In the rows, zero is written as 128.
Rotation paths and how fast each direction turns (deg/step):
Each turn is a multiple of 5 degrees from 10 to 175, or 0.
Each row of a path follows its step; steps can be skipped.
path 1
step 0: [146 139 132 125 120 118 123 125 129 126 123 135 135 125 136 130 134 124
 127 129 126 132 133 134 127 125 134 120 136 140 124 143 128 121 121 130
 128 127 136 130 134 139 119 132 131 130 135 122 117 145 137 141 133 128
 131]
step 1: [131 139 132 128 125 121 125 126 133 131 133 128 141 128 132 121 134 121
 133 127 127 122 134 119 122 122 126 124 133 142 130 126 118 128 144 123
 141 135 142 120 131 140 121 134 125 129 127 124 118 126 139 141 137 130
 120]
step 2: [124 126 131 131 122 126 130 134 129 133 131 117 146 137 124 120 129 122
 130 129 122 141 127 120 135 128 136 130 133 144 132 130 128 123 125 128
 119 132 138 125 129 139 120 135 129 137 129 126 114 121 143 129 138 115
 122]
step 4: [140 127 128 127 128 129 135 128 121 131 131 133 138 135 137 135 125 132
 116 137 134 147 133 128 126 126 120 124 121 131 140 125 120 127 138 136
 121 125 142 129 125 133 125 140 136 133 124 122 117 133 141 132 131 134
 127]
step 5: [130 133 130 122 139 127 136 129 130 124 131 133 138 138 140 126 123 122
 131 116 125 136 126 129 125 119 120 117 140 135 135 121 129 133 119 130
 124 133 140 139 132 136 121 137 128 134 128 122 129 140 144 135 135 136
 132]
step 6: [129 131 130 121 128 120 133 137 124 138 133 133 133 132 145 138 139 133
 127 112 123 134 123 125 125 124 117 120 131 141 121 133 127 123 130 124
 128 134 147 125 134 141 124 131 128 137 128 126 130 125 136 130 119 122
 120]
step 7: [127 130 126 125 114 118 135 136 134 126 123 126 132 138 122 132 135 118
 124 117 134 132 126 127 132 117 116 127 123 135 128 127 108 128 121 129
 122 134 144 128 131 135 123 141 123 136 127 132 125 131 126 129 135 119
 120]
step 8: [128 125 138 125 118 130 130 127 119 129 133 120 135 140 140 124 131 112
 124 124 128 137 139 120 128 124 112 126 134 123 133 125 115 124 131 122
 118 129 124 135 124 140 126 135 125 133 126 134 133 128 132 137 126 117
 115]
step 9: [123 128 133 138 124 124 137 135 123 144 123 125 127 127 134 122 128 123
 111 123 134 147 125 125 130 127 129 110 130 129 143 123 119 126 125 133
 127 124 130 135 126 136 129 137 127 135 134 124 139 130 130 136 127 127
 120]
step 11: [140 122 133 121 122 127 132 140 127 126 106 127 118 130 144 131 121 127
 127 123 128 143 129 133 132 127 120 128 132 127 122 116 129 134 125 119
 128 133 142 127 130 137 123 140 126 131 127 119 139 124 133 128 126 123
 124]
step 12: [125 122 130 130 127 118 130 132 133 122 131 127 120 125 136 130 140 112
 129 130 130 134 132 125 141 120 121 119 125 124 123 119 122 126 123 116
 123 145 145 125 132 127 126 138 129 130 133 129 143 134 132 133 117 130
 125]
Speeds:
[128 129 128 128 128 126 125 130 123 130 130 124 129 126 130 129 126 130
 128 129 126 127 132 128 127 131 126 130 127 128 126 128 130 127 129 129
 127 125 130 126 125 129 127 129 129 131 126 128 128 127 127 127 126 129
 125] => 160
path 2
step 0: [136 139 132 134 128 128 117 131 132 135 139 122 141 131 137 114 117 121
 131 133 139 128 121 128 130 132 117 122 137 116 133 118 118 124 126 134
 130 133 130 131 128 119 131 144 128 119 133 126 130 130 122 133 133 126
 133]
step 1: [145 124 117 131 130 136 117 123 118 133 127 133 131 123 138 118 122 123
 126 134 128 119 123 125 135 127 129 124 141 123 136 132 133 124 137 131
 126 118 124 130 125 119 130 123 129 124 123 126 123 142 118 118 137 113
 124]
step 2: [140 118 121 139 131 120 130 122 122 134 119 119 126 140 137 137 119 129
 123 119 133 125 128 119 127 141 133 132 135 122 125 130 122 115 132 118
 126 132 119 122 118 128 127 122 129 129 127 136 130 135 135 118 139 122
 122]
step 3: [128 117 136 120 127 117 134 108 127 136 122 124 115 123 129 132 116 126
 134 120 131 133 128 122 126 127 131 121 125 134 124 120 122 121 138 117
 114 130 129 127 131 118 126 129 120 117 128 133 135 118 126 125 132 125
 121]
step 5: [135 137 118 118 114 132 134 133 121 132 116 121 122 135 134 123 139 125
 142 133 133 136 134 130 134 127 120 124 118 128 127 133 121 131 123 135
 119 144 131 136 129 119 129 133 138 134 132 130 127 128 125 117 133 130
 137]
step 6: [137 121 115 123 127 128 129 128 130 132 120 120 122 124 128 117 137 117
 127 128 128 130 127 117 127 119 121 131 124 125 131 134 130 130 112 132
 123 116 126 122 121 121 127 147 143 122 130 133 136 133 130 137 130 131
 137]
step 7: [135 115 117 131 129 125 124 137 137 131 123 128 123 116 127 129 124 133
 121 140 131 135 127 135 136 130 124 133 134 114 142 131 118 133 115 122
 124 125 131 116 123 125 120 128 120 114 130 127 128 125 134 128 137 125
 138]
step 9: [137 126 127 133 128 118 144 125 135 137 127 120 135 113 129 142 130 128
 130 125 139 127 118 135 123 140 122 117 140 141 123 136 129 130 132 125
 126 127 118 133 131 125 121 131 130 138 137 120 126 125 131 134 131 127
 124]
step 10: [130 129 131 131 125 118 131 124 124 139 118 124 123 124 135 135 120 133
 132 128 129 117 127 136 119 113 111 121 125 117 121 120 132 131 135 130
 131 130 130 134 126 121 117 128 130 141 134 113 136 125 125 135 125 116
 131]
step 11: [127 134 125 125 131 127 128 122 113 136 136 123 131 133 144 143 128 122
 119 128 131 126 130 134 128 120 120 133 113 123 124 134 118 131 123 135
 120 120 118 135 124 125 132 123 122 128 128 120 137 137 114 134 127 126
 140]
step 12: [135 130 122 124 135 135 131 119 127 129 128 121 125 139 126 132 129 120
 128 139 128 125 130 130 123 132 117 123 118 129 136 126 127 133 120 108
 136 135 116 131 120 124 135 125 124 120 129 139 122 133 115 131 125 121
 143]
Speeds:
[129 128 126 129 129 128 128 130 129 126 128 127 127 127 128 130 127 125
 129 126 127 126 130 130 127 128 126 129 128 130 130 131 132 129 131 127
 128 130 128 129 129 127 128 127 136 129 128 130 127 130 129 125 130 129
 126] => 95
[129 126 130 130 130 132 128 131 130 131 129 128 127 127 123 129 127 126
 130 128 129 128 130 127 133 129 129 128 129 126 128 130 128 129 128 131
 129 128 126 128 130 127 127 129 127 130 132 127 131 130 130 129 127 128
 128] => 40
[127 129 125 125 129 130 127 130 126 127 130 127 129 128 127 129 127 129
 130 126 126 127 127 129 130 125 128 127 127 130 128 128 128 128 124 129
 131 133 127 126 125 125 128 129 128 128 128 129 130 128 124 129 128 132
 128] => 55
path 3
step 0: [130 126 135 129 123 135 131 138 131 126 131 112 132 125 118 131 134 133
 137 130 124 127 130 130 129 119 132 127 126 127 135 118 122 128 135 128
 130 139 130 129 130 131 113 129 126 128 110 137 131 132 118 132 113 128
 125]
step 2: [140 135 145 137 130 128 129 119 123 127 118 126 128 121 123 126 134 129
 122 131 120 144 125 116 127 126 122 127 126 125 126 128 126 129 120 132
 128 134 136 128 123 122 132 119 123 132 127 139 128 120 115 126 124 127
 123]
step 3: [133 137 133 125 116 130 124 139 143 125 138 127 125 130 117 126 128 131
 120 122 128 128 124 118 125 120 127 128 118 128 134 128 126 137 123 125
 128 132 121 130 127 141 121 131 129 132 125 143 134 140 127 124 119 133
 128]
step 4: [145 123 126 125 129 125 136 131 131 122 137 117 135 128 128 131 132 113
 125 141 130 131 131 126 123 137 120 135 131 128 127 130 134 137 134 131
 125 123 127 125 116 135 134 124 117 123 128 125 135 128 127 122 118 124
 118]
step 5: [134 135 132 129 125 128 122 120 122 136 118 119 126 121 124 136 134 136
 133 133 112 137 129 124 125 127 131 136 124 128 138 125 130 138 131 125
 124 134 136 133 123 128 127 135 114 134 130 135 139 135 124 126 140 131
 123]
step 6: [137 124 132 127 121 122 132 136 129 128 141 129 141 128 117 128 126 131
 117 126 120 128 123 133 130 115 133 128 127 127 119 129 129 133 134 139
 122 137 136 141 120 134 124 133 132 128 121 138 132 130 133 127 123 139
 133]
step 7: [142 120 139 131 133 127 133 128 138 120 126 117 134 121 136 125 134 134
 127 128 131 125 126 133 123 143 116 139 129 126 132 133 127 135 131 134
 132 125 139 127 130 135 131 129 133 122 136 136 135 132 122 132 127 131
 123]
step 8: [132 133 133 130 113 120 119 128 120 136 123 120 129 123 125 132 125 123
 112 120 127 138 128 132 130 121 120 138 124 132 136 128 130 140 119 132
 127 123 129 132 125 123 123 129 120 124 135 137 119 131 126 125 137 124
 121]
step 9: [126 130 144 135 115 134 130 128 134 125 142 124 147 124 126 125 127 127
 121 133 119 122 135 127 120 121 126 122 121 120 136 131 126 123 133 130
 125 125 127 138 123 129 123 127 124 120 124 124 133 136 123 125 123 132
 128]
step 11: [131 131 137 130 124 122 141 127 117 135 122 114 126 124 121 128 137 127
 133 130 124 134 124 125 139 115 126 134 133 126 133 122 129 129 128 144
 131 130 134 139 125 126 118 123 124 119 136 124 123 127 125 119 130 131
 126]
step 12: [133 134 138 133 114 125 130 129 135 127 129 136 142 136 127 122 136 137
 124 125 116 129 127 124 124 129 123 125 139 125 140 126 124 121 125 131
 125 126 124 133 124 142 124 134 142 132 129 135 128 132 129 129 133 137
 122]
Speeds:
[129 125 125 128 127 129 129 128 126 127 128 127 127 127 127 132 129 131
 131 129 124 130 127 132 129 128 131 129 132 128 127 127 125 126 128 128
 126 129 129 130 129 127 127 127 129 126 130 128 131 127 130 127 126 130
 129] => 70
[128 127 128 129 128 131 126 127 129 129 124 128 124 127 127 132 130 127
 126 126 129 132 130 126 130 128 127 129 129 129 127 130 129 129 130 128
 131 127 131 126 128 124 129 128 129 127 125 127 130 130 128 130 129 129
 125] => 130
[129 128 125 130 129 129 129 132 129 124 128 127 127 132 128 127 128 127
 129 125 130 125 127 130 131 130 128 130 127 130 128 128 126 131 131 129
 129 131 129 127 128 128 126 125 127 127 130 127 129 130 127 128 126 126
 127] => 110
path 4
step 1: [132 121 132 134 140 120 132 136 117 124 138 129 129 116 129 131 124 130
 119 120 128 129 131 140 130 134 125 134 133 140 131 120 130 145 121 135
 138 131 131 127 135 130 130 139 119 129 117 129 128 139 114 116 117 123
 129]
step 2: [131 124 132 131 133 132 135 124 135 140 128 121 122 132 132 126 135 119
 134 137 139 128 149 142 132 112 128 132 131 123 126 125 128 132 130 135
 132 119 128 123 139 131 119 134 120 138 133 117 138 119 133 125 120 131
 136]
step 3: [119 120 135 131 136 125 132 130 127 120 124 143 117 122 111 119 135 124
 143 138 119 139 132 124 128 122 134 126 132 118 129 118 126 134 124 129
 115 122 133 126 127 129 123 133 130 118 135 134 127 129 125 125 121 117
 116]
step 4: [135 131 129 120 136 126 135 140 123 125 125 133 129 117 142 128 134 137
 125 124 121 140 124 130 115 139 110 126 125 124 129 130 128 131 125 139
 138 120 124 118 133 135 117 137 125 130 128 132 140 133 128 131 118 132
 117]
step 5: [118 123 135 132 130 134 137 128 120 145 124 122 130 131 119 135 148 129
 129 132 133 132 136 140 127 135 126 126 132 128 135 137 132 132 138 132
 127 119 128 129 115 125 134 145 122 135 121 118 125 132 138 131 120 131
 133]
step 6: [105 124 128 123 126 126 125 129 122 122 135 126 118 123 121 127 138 123
 127 135 128 137 134 131 123 120 124 142 125 142 124 132 129 127 124 124
 121 111 127 124 136 136 128 124 125 117 116 134 131 125 115 126 122 116
 130]
step 8: [116 124 121 135 123 130 135 117 123 114 123 132 126 123 134 133 129 138
 134 142 129 132 135 137 126 144 133 130 134 119 118 133 135 128 141 131
 122 129 132 122 119 131 135 141 128 131 132 127 134 122 142 120 120 124
 124]
step 9: [115 129 134 122 122 131 131 130 129 133 134 132 116 132 131 127 132 130
 121 126 132 139 125 123 110 129 115 120 142 137 121 137 123 122 124 134
 115 132 141 118 132 138 127 136 117 125 129 131 123 128 123 132 136 119
 127]
step 10: [125 133 127 127 139 119 135 130 120 133 125 127 135 139 132 120 134 129
 113 128 127 133 130 128 126 130 131 122 116 140 129 119 149 131 134 129
 112 129 126 118 127 128 133 130 124 148 121 134 125 125 119 128 121 127
 126]
step 11: [124 121 120 137 126 127 123 129 119 126 142 121 120 131 131 131 132 128
 130 132 125 123 136 124 144 135 117 133 124 128 122 130 143 127 128 136
 131 134 132 116 128 127 132 139 128 122 134 124 133 122 129 115 118 111
 143]
step 12: [129 134 137 133 130 124 128 116 120 126 123 127 120 123 129 128 124 127
 142 118 130 130 138 128 125 122 126 127 133 138 126 118 119 118 132 128
 123 134 141 124 146 131 120 138 114 138 127 123 124 122 130 127 130 111
 117]
Speeds:
[124 128 128 125 131 129 127 129 129 127 131 128 128 125 125 128 126 129
 129 127 129 128 126 124 127 127 126 129 130 129 125 128 129 129 126 128
 129 127 130 130 129 123 130 127 128 129 127 127 130 128 130 128 128 124
 125] => 130
path 5
step 0: [125 125 124 127 122 129 139 129 116 130 135 130 124 132 122 117 129 110
 128 124 131 135 127 118 129 130 142 135 126 122 121 126 130 128 129 130
 115 138 144 128 120 132 129 132 130 107 122 128 125 132 127 131 133 131
 128]
step 1: [142 138 123 129 136 129 127 134 141 139 118 122 121 136 132 130 118 131
 137 121 129 130 126 129 118 132 123 128 138 122 127 135 138 125 136 128
 136 124 115 122 132 139 118 121 131 129 126 133 132 125 126 116 133 126
 131]
step 3: [133 127 128 121 127 126 127 116 119 125 130 123 131 128 123 121 122 129
 127 133 114 128 131 117 123 121 129 121 114 134 134 130 138 130 137 132
 130 132 129 117 123 124 111 142 124 140 140 126 123 127 119 128 123 125
 121]
step 4: [110 123 130 122 115 131 136 130 135 123 133 131 131 131 131 138 125 129
 128 119 134 138 129 127 143 131 122 130 134 129 124 142 122 132 117 132
 136 118 118 131 131 124 132 126 131 127 124 119 128 134 121 114 119 129
 128]
step 5: [131 127 128 129 134 111 115 128 133 132 132 143 125 137 121 124 130 122
 129 129 126 128 123 116 117 140 134 131 128 122 124 129 118 126 130 128
 116 128 128 134 125 117 133 134 128 119 132 139 128 131 132 146 129 126
 127]
step 7: [135 136 130 121 126 136 128 128 131 126 129 119 127 128 128 125 122 124
 126 142 129 124 136 142 117 143 133 121 118 128 120 129 117 135 117 127
 132 128 131 135 120 141 137 116 121 128 129 128 134 134 122 125 131 136
 119]
step 8: [133 124 128 130 131 124 137 126 124 125 127 123 132 130 130 116 143 129
 135 125 130 125 117 121 129 120 134 133 121 136 133 134 135 126 140 120
 139 114 127 129 133 125 123 127 114 131 143 119 118 133 133 132 133 118
 132]
step 9: [124 122 120 133 118 132 131 133 130 125 139 134 126 137 124 128 135 143
 141 122 123 135 130 134 126 118 118 126 128 120 126 124 134 132 112 131
 125 139 125 127 118 123 131 130 140 130 126 128 129 130 118 120 123 123
 115]
step 10: [126 129 139 123 130 118 120 122 134 132 119 134 120 125 127 132 133 122
 126 130 138 124 129 116 131 140 123 132 124 137 133 130 124 147 127 144
 124 121 124 133 121 132 118 131 129 126 122 132 133 118 134 134 126 119
 133]
step 11: [111 128 117 136 135 136 141 130 123 123 122 130 126 129 131 121 124 132
 119 125 134 129 131 129 118 133 136 122 139 132 122 125 123 116 133 126
 121 129 132 120 132 113 124 132 132 134 129 130 135 133 120 131 132 134
 141]
step 12: [135 129 135 133 125 135 118 139 131 134 134 123 120 112 111 129 120 121
 126 138 126 131 132 120 125 131 134 133 118 123 131 130 134 115 121 124
 130 129 116 126 122 132 136 120 120 124 127 129 123 126 130 115 127 132
 122]
Speeds:
[129 124 126 126 128 130 128 127 127 130 129 129 129 129 124 129 130 129
 127 131 127 127 130 127 130 127 127 126 126 129 128 130 127 127 126 130
 127 128 126 128 128 130 130 125 126 125 125 131 129 130 128 130 130 128
 129] => 145
[128 129 129 127 128 129 130 125 131 128 126 125 128 128 129 128 126 126
 129 130 128 129 126 128 127 128 126 125 128 126 127 132 128 129 125 129
 130 129 128 129 128 129 131 131 127 128 124 130 127 124 129 124 127 126
 128] => 125
[127 126 128 128 126 125 127 127 128 126 127 131 130 127 125 129 130 130
 128 126 127 125 127 126 130 129 128 127 130 131 130 129 129 132 124 129
 129 127 129 126 127 126 128 132 129 131 129 130 130 129 126 126 126 128
 129] => 60
